(in the rows, 128 means zero)
Each path below is one point turned by a fixed rotation once a step. After each direction that follows a path, write how fast that rotation turns it, in degrees per step (0 if it stays still).
Each turn is a multiple of 5 degrees from 10 to 175, or 0.
Each row of a path follows its step; steps can be skipped.
path 1
step 0: [131 124 135 128 109 135 113 134 119 127 136 130 120 130 127 147 122 141
 133 138 125 128 131 125 142 127 139 117 124 125 137 129 130 131 133 130
 135 129 132 131 130 138 128 123 131 147 137 127 127 128 134 123 122 137
 133 124 131 120 120 124 122 121 131 130 138 122 136]
step 2: [125 121 121 134 119 113 139 131 125 133 140 131 120 127 125 124 127 135
 137 131 135 124 132 125 127 135 126 119 123 139 114 120 126 135 127 122
 131 124 126 131 107 119 131 132 128 120 135 139 118 136 127 124 125 142
 120 123 120 131 126 110 130 120 127 117 132 123 127]
step 3: [126 125 141 136 134 147 119 125 127 130 123 125 133 143 125 139 118 128
 130 121 112 119 138 122 120 119 110 126 130 133 127 122 122 125 135 130
 122 130 124 122 132 134 127 128 129 119 134 129 130 119 130 138 126 122
 121 137 133 124 121 139 119 132 126 121 140 139 133]
step 5: [136 138 132 134 133 136 131 131 137 124 133 124 118 126 143 129 126 119
 139 129 134 131 120 134 141 127 121 135 147 126 121 129 126 118 126 137
 128 144 129 124 131 127 127 133 133 123 134 126 128 128 130 123 139 132
 123 129 125 139 127 123 131 126 128 122 149 117 145]
step 8: [128 130 129 133 129 113 115 135 114 125 122 120 133 130 129 131 124 106
 129 140 121 132 141 130 133 123 130 134 135 114 124 123 129 133 123 124
 132 140 117 126 134 134 129 123 127 140 138 121 135 138 130 134 129 117
 130 135 138 131 124 124 142 131 139 135 127 134 126]
step 9: [131 134 126 111 136 124 132 134 137 129 143 133 125 122 131 132 131 143
 132 117 136 130 129 129 119 131 139 138 135 128 127 130 143 117 128 129
 125 118 132 125 137 125 131 132 120 119 132 132 110 129 126 121 150 138
 134 129 130 133 126 126 130 138 137 126 128 127 127]
step 10: [133 132 140 132 125 127 120 125 120 132 120 124 138 142 135 134 142 134
 134 132 130 131 128 129 132 129 129 116 123 128 116 122 113 138 136 132
 121 146 133 133 134 126 135 133 129 120 125 137 127 138 130 137 124 122
 130 115 129 130 122 128 121 111 129 127 121 115 121]
step 11: [124 124 125 117 135 132 129 131 138 135 116 121 141 118 111 130 123 130
 137 133 123 124 135 136 130 133 119 129 126 127 139 125 149 128 137 126
 137 107 116 133 131 121 131 134 131 133 122 121 129 121 129 130 127 122
 136 129 142 126 126 126 129 121 124 122 133 136 123]
step 14: [126 121 119 129 135 123 117 128 125 122 133 126 127 137 129 122 124 129
 141 116 146 138 135 122 117 144 118 113 112 134 130 131 130 126 131 119
 118 122 131 129 130 113 128 138 123 124 129 132 125 126 127 133 113 124
 125 122 124 131 139 122 123 125 132 120 128 119 132]
step 15: [117 124 132 140 117 134 133 125 139 134 123 119 129 132 131 139 127 130
 145 135 121 122 128 137 139 111 115 136 117 117 124 129 116 127 124 135
 134 122 120 129 123 134 135 133 120 131 127 121 130 128 131 130 126 132
 128 125 136 135 129 143 123 136 127 133 141 136 129]
[130 131 130 126 126 128 127 128 126 125 127 130 128 132 128 126 127 130
 128 123 120 130 128 127 127 127 130 127 127 125 128 126 129 129 128 129
 132 128 131 128 129 127 126 127 127 126 126 128 126 125 130 128 127 130
 127 127 130 126 129 127 124 125 127 129 125 126 130] -> 110
[126 127 129 124 126 128 129 130 130 128 131 132 127 129 129 127 127 125
 131 129 132 127 129 128 128 130 132 123 129 128 129 126 129 127 132 128
 125 126 128 128 129 128 126 127 126 129 129 127 127 125 130 126 127 133
 129 131 127 125 127 127 127 128 125 125 129 124 129] -> 155
[130 129 126 125 126 124 128 123 132 126 130 129 126 131 128 127 127 125
 130 126 127 130 125 130 124 126 124 127 129 127 128 131 130 129 132 129
 127 128 127 125 127 131 127 128 127 129 128 129 133 128 129 124 125 126
 126 126 127 130 129 130 128 126 128 127 131 130 129] -> 40
[130 129 128 127 126 131 129 127 128 126 131 128 125 126 126 126 131 126
 124 130 130 128 127 122 127 126 126 131 125 128 122 127 128 127 129 128
 128 126 128 128 131 127 131 125 131 130 124 129 131 127 127 128 126 129
 130 130 129 127 128 128 128 128 125 131 126 127 129] -> 0
[127 128 124 134 127 132 128 122 126 128 128 127 125 128 127 129 128 127
 128 125 127 127 129 127 129 129 129 126 129 129 125 131 129 129 128 127
 130 127 126 126 130 123 124 130 129 125 129 124 129 128 129 128 126 131
 127 129 128 131 129 130 127 129 126 126 130 128 125] -> 35
path 2
step 0: [132 127 136 114 138 116 138 125 119 127 122 133 126 137 115 135 130 126
 115 132 123 128 139 124 126 136 134 134 120 138 133 129 130 125 120 137
 117 138 136 124 120 128 135 120 119 139 135 129 119 128 138 133 134 128
 114 140 118 140 126 118 131 130 120 135 113 121 150]
step 1: [133 129 122 128 140 127 124 126 133 139 129 137 130 112 127 133 134 121
 132 139 134 130 123 126 137 138 126 121 126 115 132 126 141 121 133 120
 125 127 118 155 111 133 135 131 137 138 141 126 132 115 129 120 134 120
 124 133 132 143 131 110 126 139 124 133 130 120 130]
step 2: [130 121 132 145 125 125 120 118 139 129 132 113 143 138 127 136 142 133
 150 126 128 131 120 137 137 130 116 140 134 129 127 119 130 120 131 126
 119 135 132 139 129 130 125 127 138 121 129 129 121 131 131 132 135 143
 127 106 128 123 136 125 117 140 127 136 119 124 133]
step 4: [124 132 146 125 131 136 122 120 121 127 126 118 119 121 133 120 122 140
 120 126 137 139 140 132 133 135 117 121 127 115 120 134 125 125 127 118
 124 135 114 131 119 129 109 123 112 130 126 128 121 121 118 115 122 132
 133 132 134 143 138 126 137 129 131 136 145 123 131]
step 5: [112 127 144 120 112 124 130 132 124 115 116 131 143 122 127 122 138 126
 125 122 124 119 128 132 132 132 134 134 126 134 124 126 113 130 117 122
 129 138 121 132 118 126 126 125 124 137 128 141 140 129 126 135 149 140
 119 119 126 144 133 134 124 135 131 145 123 135 130]
step 7: [138 128 130 127 130 133 118 127 143 142 131 127 142 126 144 126 127 125
 138 130 135 136 126 127 138 125 128 138 131 126 130 143 139 122 125 129
 131 116 131 123 116 129 119 128 127 142 125 128 119 136 141 112 126 129
 141 117 139 130 125 117 131 147 143 129 138 131 122]
step 8: [131 125 139 130 127 129 119 140 138 116 138 134 141 125 131 128 135 140
 131 120 120 123 133 136 141 120 135 133 128 127 120 122 138 131 143 133
 131 134 129 120 147 121 119 130 136 131 135 140 127 146 115 132 121 133
 123 121 128 124 124 131 128 124 141 152 132 120 123]
step 9: [120 139 127 131 126 129 138 136 126 118 129 115 125 117 143 128 124 122
 135 127 123 140 145 115 128 115 125 121 130 127 125 126 125 128 135 111
 137 137 120 128 137 132 114 112 128 121 123 126 131 141 116 128 122 116
 130 141 124 132 131 129 135 121 126 126 123 145 116]
step 10: [126 136 126 114 127 122 119 133 130 120 112 120 134 131 137 128 116 115
 120 115 136 126 126 134 115 144 119 139 129 134 127 143 115 138 121 125
 118 127 128 122 135 121 117 110 112 129 116 127 125 123 135 127 127 126
 131 132 130 139 118 125 126 129 140 135 131 131 122]
step 14: [131 124 126 126 128 105 126 118 119 119 132 126 117 124 127 126 133 126
 117 120 132 137 143 124 129 112 117 130 125 119 136 121 134 125 140 129
 124 135 128 125 141 131 118 121 136 133 130 131 122 125 118 132 118 123
 134 138 125 112 125 125 122 110 141 132 120 116 142]
[128 130 129 126 126 129 127 129 127 126 126 127 125 127 129 126 128 127
 125 126 125 129 127 125 126 126 126 128 126 127 129 128 128 133 125 129
 128 131 124 128 126 128 123 126 129 127 128 125 130 129 133 128 129 127
 127 127 128 128 127 129 129 125 124 132 127 125 129] -> 70
[128 128 129 126 129 127 133 128 127 129 129 131 127 128 130 128 128 129
 127 124 129 125 128 128 131 133 128 131 128 132 122 131 128 130 127 128
 130 131 126 129 125 129 126 126 126 130 129 128 128 124 126 129 128 129
 127 129 130 125 127 128 127 127 127 124 126 130 127] -> 65
path 3
step 1: [133 139 118 128 114 112 130 133 133 139 142 121 117 135 133 134 127 130
 133 124 121 130 134 131 130 133 128 137 110 117 126 131 140 143 137 111
 136 134 150 135 123 125 130 139 129 134 128 136 118 133 136 121 116 132
 128 132 124 139 136 124 120 123 141 127 122 139 127]
step 3: [131 134 121 144 119 140 126 112 119 136 130 128 126 129 135 112 128 148
 142 119 118 126 128 116 131 131 147 131 118 117 127 136 133 122 122 130
 142 116 124 128 127 125 116 128 116 125 137 129 131 121 120 129 122 132
 135 137 118 127 136 133 147 128 123 124 127 124 140]
step 4: [135 134 133 124 143 125 131 126 125 117 111 127 127 118 133 130 118 132
 110 115 130 119 121 130 111 132 142 131 134 122 141 121 117 132 125 133
 124 131 124 123 131 117 136 128 131 129 130 132 117 137 126 127 135 128
 114 141 116 138 124 132 111 139 126 138 118 142 133]
step 5: [137 131 130 119 124 122 125 129 125 134 133 129 122 125 137 122 139 116
 128 119 123 148 139 117 134 117 129 128 138 117 126 125 147 128 121 135
 116 120 125 117 116 125 131 122 131 137 136 128 124 125 128 125 121 114
 116 136 130 123 134 113 125 109 116 116 135 117 127]
step 7: [142 125 109 127 119 139 133 129 127 129 139 140 121 128 140 140 130 124
 132 137 115 122 129 132 122 130 132 103 127 140 133 132 128 126 129 115
 126 123 133 131 135 135 130 130 135 150 127 119 131 138 136 136 116 129
 121 126 116 118 139 130 126 128 111 129 125 126 134]
step 8: [128 128 125 135 124 135 123 106 125 120 118 120 114 136 124 136 119 119
 140 133 128 138 128 129 131 136 116 140 145 105 122 141 127 114 126 132
 131 127 121 138 142 120 123 134 135 127 128 129 132 121 124 125 136 120
 127 134 138 128 122 134 125 136 127 144 116 127 138]
step 9: [134 118 131 118 132 125 122 132 142 124 128 146 137 124 145 118 135 152
 131 130 136 126 127 122 126 139 145 113 132 137 128 136 130 126 127 122
 128 133 132 131 135 129 126 115 137 117 143 138 123 118 125 128 135 123
 109 140 134 124 119 133 130 118 131 129 126 125 132]
step 10: [123 134 135 136 122 126 133 125 125 144 119 139 125 123 128 145 130 126
 120 126 125 124 121 128 117 134 116 137 121 116 133 128 140 131 121 129
 135 119 112 129 129 143 117 122 121 137 121 128 117 125 135 112 126 120
 119 126 136 135 122 119 109 124 126 130 145 144 123]
step 11: [129 129 123 123 134 131 127 119 121 128 144 112 132 141 139 112 140 131
 126 129 125 138 130 133 115 126 116 127 125 132 119 114 128 130 126 125
 109 123 140 132 134 140 140 124 132 128 122 117 138 133 118 123 128 142
 116 129 129 128 120 136 122 107 140 135 126 123 121]
step 14: [136 133 144 130 123 121 129 129 116 118 118 144 109 124 141 130 138 134
 129 116 126 129 141 123 129 134 131 130 136 122 118 119 129 121 129 121
 131 117 129 123 134 111 139 127 132 114 120 140 127 124 136 134 126 135
 137 128 149 123 124 134 130 126 119 127 130 139 115]
[128 126 125 128 127 130 133 127 130 125 132 127 127 129 126 128 124 127
 128 126 129 128 128 126 131 125 128 126 128 128 124 130 129 132 128 128
 128 126 129 128 130 129 130 130 129 130 125 129 126 130 128 126 128 127
 127 123 127 125 128 128 127 128 131 126 127 128 124] -> 65
[129 131 125 125 126 128 130 130 130 127 127 127 128 126 127 128 129 129
 128 127 130 129 127 128 126 129 126 124 123 132 129 127 131 126 131 127
 128 128 129 128 128 125 127 127 126 125 128 131 125 131 130 132 130 126
 127 131 127 128 125 129 128 132 130 127 127 132 128] -> 135
[127 125 126 130 130 128 128 130 127 126 126 131 127 127 131 128 134 130
 124 126 131 126 125 126 130 125 125 123 131 127 130 128 128 128 129 128
 128 128 131 126 130 128 126 130 129 126 130 126 129 131 128 130 126 128
 130 127 128 128 127 129 127 124 126 126 125 127 125] -> 155
[128 126 127 129 123 126 126 126 128 126 125 129 134 129 127 130 126 133
 128 127 129 125 126 131 128 126 128 125 127 127 127 126 127 130 130 129
 132 129 127 127 127 131 130 127 127 127 128 130 123 126 129 126 126 128
 128 129 125 127 130 128 130 127 128 129 129 125 130] -> 120
